(in the rows, 128 means zero)
A state moves one step at a time under one of 6 hidden systems, and each row is a state written as 26 numbers. Each run below is a few steps of one system.
Q_691, trace 1:
[[146 136 143  96 100 127 133  76 138 148 120 145 151 120 185 101  88 114
  128  88 126  94  88 106 207 114]
 [137  94 106 113 147  56 105 121 128 151 128 164 179 113 174  88  87 136
  135 118 136  96  91 121 177 110]
 [157  78 132 146 128  54 104 100  99 143 157 117 185 119 128 135  87 116
   98 158 127  86  98 146 126 126]
 [153 102 127 117 131  62 119 145 119 131 143 104 146 124  77 159  97 131
  100  97 131  96  79 172  68 113]
 [156  98 117 159 100 105 123 157 199  95 150 104 137 134  62 155 107 146
  131 117 122 113 111 124  61 116]
 [111 131 119 150 103 143 138 189 172 123 129  89 167 141  90 123 177 144
  153 143 154 121 123 126  44 135]
 [131 141 142 145 138 165 131 172 126  97 120 148 120 136  83 127 200 105
  165 177 140 152 134 119  67 166]
 [130 168 171 113 103 207 171 124 110 112 117 130 108 137  86 122 194  86
  149 131 114 146 121 112 116 147]
 [111 149 138  94 131 179 173 131 130 119 101 173  98 122 119  80 171 115
  161  97  98 159 128  78 169 113]
 [108 124 140 136 123 150 163 105 101 144 123 156 151 120 164  72 147 117
  129 146  92 145 159  62 204 104]
 [107 128 130 112 169  93 148 120  37 173 121 153 141 114 149  94 124 124
   95 133 100 133 147 118 184 101]]
Q_619, trace 2 (11 x 26):
[[130 148 157 105 106 152 114  66 113 155 123  63  91 134 141 190 106 138
   77 118 103 108 157 146 153 135]
 [172 116 159  91 142 115 102  79 148 154 108 103 103 127 143 158 101 176
   45 113  97 113 142 111 128 144]
 [168 126 149 127 131 149  84  99 167 143 108  99 122 144 188 163 119 168
   73 161 147 119 149 116 110 182]
 [152 147 131  80 162 144  83 126 181 161  99 123 115 159 163 112 147 180
  116 146 133 113 150 116 145 193]
 [152  80  93 101 146 155  98 105 204 131 133 111 134 166 150 100 144 154
  137 170 130 145 148 133 157 182]
 [138  93 124  77 135 170 140 101 171 146 123 116 171 143 156  57 186 131
  134 150 137 150 109 113 132 170]
 [152 114 117 138 127 151 170 135 178 124 151 156 179 148 146  28 130 140
  122 148 140 152 126 101 148 149]
 [104 164 124 147  92 172 174 129 143 139 158 117 178 144 157  49 147 113
  161 142 145 126 140 124 171 135]
 [103 142 125 129 102 117 171 103 139 143 172 124 167 123 111  42 116 124
  151 108  92 111 147 113 191  98]
 [105 125 151 170  68 120 158  73 124 128 179  94 189 100 126  97 113 104
  131 127 104 101 138 110 142  92]
 [122 176 185 154  88  85 142 119 111 150 149 117 178  95 112 100 116 134
  113 112 101  65 134  94 116 102]]
Q_509, trace 3:
[[100 118 135  90 136 116  91  35 142 107 133 146  95  70 166 130 118 120
  158  78 126 136 114 145 129 113]
 [111 115 105 145 109 104 129 115 180  94 127 144 107  92 149 142  67 149
  139  56 129 132 116 107 133  64]
 [128 127 137 187  77  97 111 146 185  91 147 137 159 104 105 143 108 121
  179 122 127  82 117  89 109  99]
 [114 144 153 116 117 123 100 153 138 109  98 165 138 101 103 144 187  96
  209 121 133  93  88  92  96 128]
 [135 160 119  88 144 132  90 154 138 109  94 160  75 132 124 176 128 111
  182  84 157 115  77 161 125 143]
 [137 151  90 120 108 124 142 199 143 140 109 120 135 163 147 152  83 130
  146  78 173  98  71 159 162 107]
 [152 106 104 155 125  81 118 207 112 153 117 131 189 164 118 144 117 123
  140 165 147  78  93 123 144 127]
 [122 118 132  98 158  93  82 136  77 171 116 124 180 128 144 125 174 107
  155 175 153  90  97 160 115 165]
 [107  99  92  73 186  99  96 119  82 158 104 119 119 121 170 143 136 140
  112 113 160 150 102 186 112 129]
 [120  90  79 146 131  95 122 122 131 137 152  81 151 128 169 143  72 157
   84 112 166 142 121 183 104 105]
 [104  70 111 182 112 103 139 138 123 129 144  96 200 107 150 120 140 136
  107 166 147 141 131 110  67  98]]
Q_67, trace 4:
[[ 60 120  74 116 131 125 134 155 134 148 131  80 165 121 161 105 152 151
  155 108 177 144 123 176  89 107]
 [115  84  92 150 160  83  93 187 151 112 119 156 133 127  81 135 160 144
  175 167 110 127 152  93 105 117]
 [138  96 131  96 113 172 125 118 132 105 122  99 125 142  89 164 192  80
  165 148 143 143  85 159  79 159]
 [135 102 117 112 137 147 134 144 173  89  86 187 101 100 159 133 127 131
  143  80 148 166  82  81 104  99]
 [ 89 109 104 187 100 141 153 136  67 101 132 119 126 116 138 184 118  78
  143 136 145 157 123 140 127  72]
 [ 90 125 117  89 163 133 173 153  90 139 111 131  97 120  77 104 170 143
  113  98  84 177 156 115 110  94]
 [165  83 164 122 140  97 100  78  87 109 120 154  99 108  87 187 126  88
  109 151  77 123 117 104 125 126]
 [121 118 135  69 127 143 140  68 116 141 119  89 111 104 166 146 119 135
   81  66 142 148  92 166 101 114]
 [100  92  99 158 145  69  96 127 127 137 116 128 124  97 167 161  79 173
  102 114 115 124 161  97 139  76]
 [ 80 109 104 115 135 128 106 112  95 167 139  39 136 141 110 160 166 138
  124 164 114 128 175 174 116 137]
 [147  93 117  70 177 116  72 118 189 134  94 140  93 134 118 129 158 173
  136 131 100 132 145 100 126 162]]
Q_551, trace 5, 11 rows:
[[151 107 103 216 111 103 140 164 132 105 162 140 168 145 146 123  67 124
  106 167 161 132 131 129 129 119]
 [ 86 149 125 167 174  83 104 125  63 127 150 155 133  89 168 103 120 135
  113 154 157 145 162 161  90 127]
 [112 136  99 168 142 111 156 138 118  80 153 186  84 106 123 116  66 117
  135  90 128 172 136 138 147  78]
 [ 99  80 117 133 159  89 110  52 123 116 162 127 113  84 118 107 120 146
  110 137  78 159 186 121 126 107]
 [ 98  96 112 112 147 132 178 149 110 131  94 151 118 101 123 108 149 143
  110  87  93 179 132  68 129  66]
 [118  69 119 125 129 163 109  84 120 118  98 123  91 125 144 188 158 114
  135 163  85 160 162  79 170 118]
 [ 94 117 115  41 139 165 141 104  95 158  87 100 104 126 142 144 173 118
  138  85 124 151  97 145 149 113]
 [150  78 107 110  71 175 146 102 173 134 120  71 142 166 143 167 116 112
  125 118 123 122  96 118 184 114]
 [109 122 137  94 109 142 112 108 121 182 104  62 190 131 194 133 166 138
  115 140 163  96 105 133 116 145]
 [133 159 119 153  82 156 134 174 149 127 102 129 150 146 192 155 101 112
  159 109 190  96  78 121 155 116]
 [104 159 130 144 114 103  61  84 149 130 158 106 150 110 172 136 112 128
  174 144 166  79 133 177 128 159]]
Q_67, trace 6:
[[ 81 125 116 147 113 126 104 113 183  83 146 155 128  86 120 107 157 116
  224 116 129 128 133 106 115 106]
 [ 79 146 125 133  90 141 130 131 149  93 141 123 119 102  80 142 163  90
  222  98 124 115 113 131 113  96]
 [103 146 143 108 100 130 142 153 135 114  99 149 109 103  81 150 162 106
  189  70 104 105  95  90 121  81]
 [111 141 149 109 101 123 137 147  75 130  89 138 121 108 109 188 146  80
  163  89 118  95  74 107 136  79]
 [109 137 126  82 143 101 146 165  59 160  79 141 124 117 120 155 136 113
  128  73 123 113  76 130 139  80]
 [138  87 113 100 156  68 126 162  54 162 100 131 140 130 110 173 115 116
  102 117 117 110  84 136 141  93]
 [144  65 109  77 161  89 132 138  78 171 104  97 160 138 127 144 139 136
   73 127 131 134  81 153 105 122]
 [148  44  99 110 175  81  98 128 116 147 106 130 161 121 159 135 129 151
   80 153 147 147 105 126  94 132]
 [119  56  84 132 164 111 100 117 126 125 139 102 153 127 161 136 139 142
  104 167 166 169 126 167  70 144]
 [118  63  81 139 168 125 103 130 177  98 139 123 120 121 130 121 145 161
  122 155 144 188 158 137  67 137]
 [118  76 107 161 126 163 108 100 173  74 144 114 104 122 118 159 157 125
  144 169 134 182 157 127  72 139]]
Q_356, trace 7, 11 rows:
[[129 186 159 127 116 133 135 167 120 135  81 139  71 126 116 184 111 153
  111  77 102 106 139  85 141  95]
 [127 153 129  65 170 132 148 136 125 147 107 124  66 134  96 119 129 179
   78  73  99 156 151 142 113 129]
 [186 100 130  90 157 115  90 110 154 126 109 131  68 153  97 184  96 151
   87 127  95 125 135 131 146 153]
 [183 127 127  86 146 116 112 136 141 145 120 110 127 156 143 146  94 146
   78 104 168 115  73 185  95 169]
 [154 116  72 138 151  96  99 148 156 121 155 140 116 163 145 127  53 142
  133 127 161 126 121 191 171 144]
 [112  83  71 132 129  93 115 143 102 166 143  61 177 155 138 152 112 132
  121 153 150 112 119 187 140 121]
 [108 100 101 152 150 129 102  83 111 121 177 112 155 132 150  97 143 107
  146 198 153 152 155 184 128 165]
 [108 137 139 188  82 143 101 113 112 124 137 103 171 124 172 168 141  89
  163 189 162  95 131 129 133 139]
 [ 61 191 133 164 111 161 145 139 111 135 140 119 157 109 181  83 160 127
  161 138 167 132 160 128 120 124]
 [ 68 155 136 158 115 149 121 125 115 138 113 126 116 110 136 139 165 132
  167 150  88 122 199  67 176 102]
 [101 165 185  86 122 168 138 105 106 160  94 106 123 108 129 118 207 140
  119 126 101 126 151  82 106 139]]
Q_509, trace 8 (11 x 26):
[[154 110 131  94 153  94 146 101 103 131 163 135 165 123 120  67 118 107
  101 116 155 133  73 192  92 151]
 [136 124 128 144 170  87 147 141  91 123 136 179 147  98 167  78  94 141
   74 113 166 161 107 141  84 119]
 [ 93 172 137 196 141  85 128 137  85 118 168 133 139  91 138 113  97 139
  105 136 152 131 165 159  71 114]
 [ 78 152 156 154 119 115 156 144  69 132 133 101 132  88  89 148 155 128
  105 113 117 137 146 128  51  89]
 [145 142 173 141 112 154 134 126 104 107 111 102  90 116 107 205 137 122
   78 122 132 138 122 130  44 130]
 [129 170 155 151  91 202 150 150 136 126  88 101 112 138 181 178 138 141
   93 124 164 142 132 100  96 133]
 [118 144 111 172 118 181 128 183 129 128  93 111  99 166 138 187 146 141
  128 173 132 143 176  99 149 133]
 [113 127 117 121 100 187 134 129 114 147 124  68 125 177 105 161 174 102
  156 176 110 121 157 139 176 149]
 [158  68 112  75 132 178 146 103 115 147 102 107 119 173 122 148 158 101
  113 151  98 159 111 121 189 145]
 [166  91 111 112 133 155 122  67 146 134 139 130 131 157 182 108  94 117
  104 157 129 146 127 134 207 161]
 [104  93  97 137 143 117 132  88 130 142 146 148 159 120 174  63 113 135
  135 149 105 146 164 101 210 109]]
Q_619, trace 9, 11 rows:
[[102 127 116 165 154 154 164 159 127  93 122 163 112 103 150  99 145 142
  107 126 156 204 151 105  59 112]
 [ 82 180 121 157 130 185 161 168 126 103 115 153  77 126 119 122 158 132
  160 118 126 173 175 100 131 110]
 [ 97 118 105 125 108 169 166 132 141 108 116 119  79 133  88 152 136 122
  158  94  78 158 156  92 174  77]
 [125  78 137 128  84 158 165 108 112 121  96 114 126 115 126 177 136  98
  112 104  91 144 105  63 151  69]
 [162 131 164 154 104 127 145 144  95 130  82 169 134 117 163 169 101 112
   92 118 120 111  96  51 159  94]
 [149 165 138 151 109 123  92 146 119 130  97 160 109 141 173 190  78 113
  147 130 143  77 112 108 194 127]
 [131 121 111  83 132  93  64 105 140 143 107 130 108 132 150 178 100 120
  171 101 129  79  95 151 189 126]
 [146  60 107  97 147  75  65  85 152 123 122 134 145 101 165 151 109 129
  137 118 151 113  71 146 112 129]
 [136 118 129 126 159  98  80 135 142 116 112 170 155  97 183 112 139 136
  138 136 189 129  83 135  61 155]
 [110 155  95 141 169 113  91 183 167 104 130 174 118 126 142  92 137 149
  187 138 180 135 136 152  94 155]
 [ 71 114  70 115 151 139 116 152 154 106 142 124 118 129 100 103 178 124
  213 130 143 160 141 164 113 124]]
Q_691, trace 10:
[[ 85  72  79 106 153  95 127 159  81 133 114 132 157 114 120 134 165  96
  175 125 146 147  84 151 115  90]
 [130  72 130 177 101 121 136 100  91  81 143 138 125 103  93 187 122  66
  141 152 106 144 114 111 115  88]
 [ 69 143 114 138  92 125 169 161  96 129 124  98 127 108  96 161 136 114
  154  71 128 124 107 138 107  55]
 [ 86 108  92 177 126 110 108 158 146  91 131 148 107 113  87 157 137 122
  197 145  97 135 172  96 142  87]
 [ 64 129 130 142 100 151 128 130  81 156 108  60 145 119 129 176 189 115
  149 158 117 115 161 118 123 104]
 [105 130 121 120 162 131 104 162  81 118  78 161  58 115 111 200 157 118
  153 125 110 148 144 111 128 107]
 [123 145 134 156  74 182 142 123 122 127 103  96  98 147 134 202 119 111
  133 124 103 119 147  91 189  99]
 [ 81 130  69 103 147 135 120 187 119 156  77 127 108 148 162 152 137 144
  168 109 142 136 133 125 189  98]
 [131  74  94 156 130 143  99 109 104 125 116 126 121 148 166 182 122  99
  139 193 124 144 151 116 200 129]
 [106 111  97 100 129 139 136 129  60 154  99  93 119 136 169 189 116 105
  112 103 158 140  87 177 148  99]
 [140  87  80 154 126 119 112 123 145  80 132 156  80 128 139 183  64 108
  148 108 137 154 112 147 168  93]]
Q_356, trace 11 (11 x 26):
[[116  89 136 162 123  94 143 108 105 128 120 167 168  83 170 100 113 123
  112 130 105 134 130  54 155  74]
 [ 92 120 160  96 137  91 130  80  80 129 126 158 141  62 124 105 153  99
  149  93 105 122  97 112 113  86]
 [118 139 157 122  93 129 132  70 166  81 159 140 100  87  74 124 127 106
  169  79  92 124 118 120 106 105]
 [138 117 143 145  90 125 149 147 204 102 130 108 138 109  96 133 125 165
  111  84 118 124 119  82  54  99]
 [137  93 105 126 174  87 121 186 170 108 102 186 124 108 115 105 136 168
  128 116 128 155 123  84  74 114]
 [139  81 101  85 158 101 110 174 119 114  86 169 112 128  84 162 158 102
  174 113 127 130  70 123 117 113]
 [151  93  97  88 123 169 168 142 149  94 135 128 111 159  74 124 146  87
  157 104 141 168  72 169 118 135]
 [174  65  95 165  96 166 180 147 161  94 135 122 139 167 120 142  97 110
   99 139 136 171 103 113 136 115]
 [141  70 104 153 144 119 167 149  82 128 114 155 169 120 179 114 112 115
   77 142 161 176  93 109 116 101]
 [108  92 110 138 148 109 131  93  55 103 133 177 118  93 156 138 110  70
  149 124 136 164 100 145 161  88]
 [ 89 114 133 132  82 149 154  61  99 101 153  89 122  94 125 163 124  78
  143  90 126 143 104 159 117  82]]
Q_551, trace 12 (11 x 26):
[[155  72 111 156  84 126 142 166 174 130 125  73 185 152 115 165 121 146
   99 142 139 114 104 106  84 114]
 [128 116 139 144 145 114  95 158  81 137  95 140 167 115 175 161 164 109
  130 174 185 118  89 129  68 148]
 [138 135  90 140 143 112 111 163 110  98 136 176 111 144 137 142  91  87
  184 129 177 128  82 184 162 133]
 [102 108  83 141 139  87 113 100 142 126 200  95 149 132 105  87  99 133
  146 141 135 131 155 205 127 133]
 [101 116 120 180 114 112 188 161 119 118 157 123 180 106 120  78 123 139
  101 118 138 157 134 109  75  79]
 [120 112 150 197 132 120 119 110  73  99 127 181 130  89 157 148 132  92
  122 182 122 151 154  81 125 113]
 [ 91 145 117  98 176 104 121 110  55 130 124 180  82 100 129 116 123 101
  158 103 109 145 134 150 181 103]
 [110  95  88 119 114 127 150  97 148 126 155  90  99 139  83 134  93 139
  126  96  70 146 166 137 190  84]
 [ 95  90 140 114 114 136 153 104 113 161 110  61 150 107 131 144 167 158
   74 118  95 144 150  90  88  92]
 [143 106 145 128 108 159 138 144 101 125  59 146 118 121 171 196 140 103
  115 121 134 135  84  67 138  98]
 [128 110 110  74 144 121  61  87 114 148 100 121 108 138 168 180 130 109
  160 135 137 103 103 161 186 152]]

Which system made each of these runs?
trace 13 (2 x 26):
[[159  81  83 129 154 142 111 109 154  96 124 141  64 152 147 169  78 138
  102 132 130 180 141 146 160 132]
 [118 131 138  66 132 192 125  90 127 135  79 119 100 119 192 154 171 122
  124 101 154 159  92 128 115 141]]
 -> Q_619
trace 14:
[[122 121 149 129 142 120 134  82 140  81 162 191 125  80 103  59 154 101
  164 124 112 158 126 110  99 130]
 [121 175 149 129 136 128 142 100 129  75 153 190  74  86 105 100 102 108
  155  71 129 152 116 147 114 112]]
 -> Q_509
trace 15:
[[116 103 111 163  67 178 169 147 158 118 112  88 166 134 176 156 128 119
  122 114 166 144  97  99 112  90]
 [102 139  83 168 152 118 131 205  98 102 128 180 134 133 140 115 133 104
  185 147 180 149 118 154 127 116]]
 -> Q_691
trace 16 (2 x 26):
[[151  78 112 144 101 140 136 138 159 106 153  76 165 151  83 151 150 110
  131 157 151 136  95 164  57 147]
 [146 107 102 196 133 139 134 177 150  85 140 166 156 141 152 111 121 121
  136 179 182 162 124 122  91 147]]
 -> Q_356
trace 17, 2 rows:
[[136 154 101 134 162 142 125 196 153 142 120 147 153 163 164  75 143 156
  138 162 185 135 130 144 117 179]
 [118 126  91 133 137 126 116 183  96 156 101 138 139 172 135 145 137 110
  172 172 125 104 134 122 217 132]]
 -> Q_356
trace 18, 2 rows:
[[140 115 119 108 138 189 178 104 125 114 122 157 123 136 189  77 127 111
  103 112 162 194  99 132 147 136]
 [126 137 118 148 135 138 165  91 112 108 165 175 137 116 177  55  84 103
  117 116 149 168 121 149 171 121]]
 -> Q_691
trace 19 (2 x 26):
[[131 201 153 109  97 173 178 172 157 120 119 138 121 140 101  93 144 121
  156  75 147 119  93 124 110 133]
 [102 106  61 157 110 120 170 182 137 140 141  94 143 156 120 126  85 150
  125 108 125 142 144 139 174  72]]
 -> Q_619
trace 20 (2 x 26):
[[108 131 122 140 137 113  83 166 128 164 111  91 155 150 112 147 180 151
  153 196 113  86 176 107 131 157]
 [109 100 111  46 157 146 102 109 128 159 108  75 116 144 105 139 199 136
  141 137 114 137 129 164 118 161]]
 -> Q_509
trace 21 (2 x 26):
[[ 76 146 136 156 109  95 127 112  48 160 149  69 151 111 126 162 118 118
  109 137 120 101 154 163 123  96]
 [133 150 175 131 154  69 104  91  73 136 147 141 100  92  82 147 111 132
   90 130  80 105 165 133 105 124]]
 -> Q_619
trace 22 (2 x 26):
[[128 102  66 117 163 133 122 134 140  97 162 138  98 150 115 113 113 114
  154 132 161 178 119 215 123 148]
 [ 91 116 108  79 151 158 167 114 105 121 135 120 119 110 131  89 170 114
  132  89 156 191  99 179  81 119]]
 -> Q_619
trace 23, 2 rows:
[[ 99 171 126 116 153  80 109 106 145 126 157 174 118  98 126  56 104 148
  176  99 107 103 157 129 174 118]
 [111 114 156 117 128  86  87  50 131 167 147  97 169  97 150 104 139 148
  121 156  91  85 162 107 143 138]]
 -> Q_691
trace 24:
[[139 194 165 144 116 144  96 152 117 131 128 127 114 155  89 156 153 106
  171 175 117  75 151 136 150 179]
 [131 214 154 143 114 167 164 189 121 154 130 101 132 171 104 108 145 147
  115 141 138 107 158 137 125 163]]
 -> Q_356
trace 25:
[[161  83 125 142  98 121 133 105 115 109 148  82 116 139  94 206  81 102
   87 121 124 127  98 170 108 110]
 [141 153 163  95 150 110 131 143  63 170  87 119 130 120 154 161 129 139
   59 105 146 115  94 141  84 134]]
 -> Q_619
trace 26:
[[161  48  95 142 165 126 133 147 112 105 133 129 133 152 101 142 142 118
   92 187 137 184 125 143  84 149]
 [114 131 130 142 123 174 148  83 107 121 166 105 159 127 178  85 149  99
  121 160 179 168 125 179 106 159]]
 -> Q_509
trace 27:
[[111 123 112  64 136 106 120  66 160 162 149  78 127 122 147  95 100 168
  106  77 115 116 133 171 154 124]
 [140  84 117 136 159  82  82  94 178 119 128 144 135  97 181 119  95 179
   89 131 138 142 143 107  93 131]]
 -> Q_691
